(in the rows, 128 means zero)
One turn moves each row of this set onto another row. After a few examples, where does it send each row asked below?
K_567: [109 104 114 158 105 146 124 127 137 143 136 146 143 119 149 115 113 140
 102 153 113 102 135 144 160 121  97 146 152 140 129 120 120 118 132 156
 144 122 128  92 108 105 162 126 107 124 146 118 124 150 116 125 116 140
 142 107 118]
K_124: [122 110 114 146 124 146 137 143 140 160 146 140 137 109 128 105  88 134
 104 118 114 106 134 127 177 121  91 145 131 132 139 101 109 135 123 141
 127 111 133 105 128  89 140 110 117 151 155 117 102 114 126 131 113 123
 113 111 129]
K_558: [112 133 109 143 115 132 123 143 125 147 150 139 123  85 130 104 102 139
 125 114 116 110 137 136 178 126 109 144 140 150 131 121 115 122 106 135
 118 114 135 125 143 100 145 108 130 134 160 118  95 115 109 135 101 122
 120 121 146]
K_476: [130 143 103 110 109 123 111 119 100 142 149 155 123 114  87 112 102 145
 140 129 129 113 111 131 149 107  95 174 151 154 153  98 138 100 157 125
 161 110 123  96 129 127 138 117 127 134 121  92 116 134 103 129 145 120
 125 135 114]
K_441: [136 141 110 132  85 125 138 124 149 130 166 165 155 132  92 116 105 125
 135 113 113 142 129 131 134 103  94 132 149 121 167  93 113 118 156 123
 145 144 120 109 134 136 142 131 136 125 121 112 131 151 108 140 148 119
 126 132 121]
K_395: [135 135 115 127  77 117 128 114 133 131 143 156 164 123 100 111 129 131
 149 121 135 127 122 134 145  97  90 130 159 135 143  93 134 104 159 126
 136 132 126 107 144 137 162 143 137 127 110 124 133 145 100 123 123 128
 124 126 127]
K_23: [128 126 121 140 109 147 137 133 136 141 143 158 135 111 134  99  88 132
 129 123 118  99 148 145 177 127 102 144 148 153 123 104 108 131 118 162
 112 115 129 112 150  81 140 104 134 142 135 128 101 124 114 129 106 119
 124 104 139]
K_505: [127 144  97 118  78 122 125 132 133 118 159 153 139 125  87 103 123 129
 139 124 129 118 103 153 144 100  82 146 144 128 145  95 125 106 152 120
 150 124 124 110 135 137 152 129 127 110 126 113 127 135  94 147 145 134
 124 131 116]
K_857: [122 132 121 115  94 124 134 128 129 142 145 174 144 116 126 104  89 112
 146 116 112 145 135 134 132 116  93 157 156 147 158  88 126 109 159 149
 148 128 130 113 111 139 109 125 134 132 129 101 124 140 123 143 146 122
 117 129 109]
K_585: [121 129 124 139 105 147 121  97  99 151 124 169 135 113 108 109 113 159
 124 165 115 110 124 149 135 110  97 119 154 113 136  71 143 128 109 149
 137 101 132 111 127 114 117 120  93 147 130 131 119 128 126 140 132 125
 118 107 112]
K_7: [111 120 110 173 106 142 103 138 128 154 163 156 126 111 127 127 106 164
 115 134 118 113 135 123 153 109 125 137 145 128 159 129 122 140 120 135
 126 124 129 111 126 104 172 120 117 133 137 111 106 154 104 129 111 138
 143 108 137]
K_310: [104 122 121 154  93 139 107 141 145 120 140 174 135 118 151 118  98 137
 121 130 106 105 127 162 147 103 112 137 140 129 131 119 114 132 114 157
 124 129 132 122 126 102 158 104 107 124 129 119  97 148  98 161 112 141
 136 110 134]
K_16: [114 151 124 138 106 144 123  98  98 131 136 179 123 105 106 115 109 162
 135 160  99 121 132 159 127 113 102 128 156 126 139  95 144 124  97 146
 138 102 129 116 141 117 106 117 109 137 135 130 106 138 122 156 135 112
 130 114 121]
K_869: [126 137 116 112  92 105 116 108 114 143 129 178 146 119 109 110 106 133
 159 105 125 132 124 129 145 103 109 148 156 136 150  73 151 119 159 135
 131 122 145 129 130 129 153 111 135 144 110 111 108 142  99 128 116 128
 111 121 130]
K_486: [110 138 135 145 110 133 118 103 101 156 137 160 139  98 119 127 118 160
 127 153 105 133 129 135 120 109 103 115 148 115 152  95 147 123 102 135
 133 103 138 125 131 124 112 122 100 142 144 123 112 130 128 140 128 112
 121 123 120]

K_585 -> K_486
K_558 -> K_23
K_7 -> K_310
Now find these:
K_857 -> K_476
K_395 -> K_441

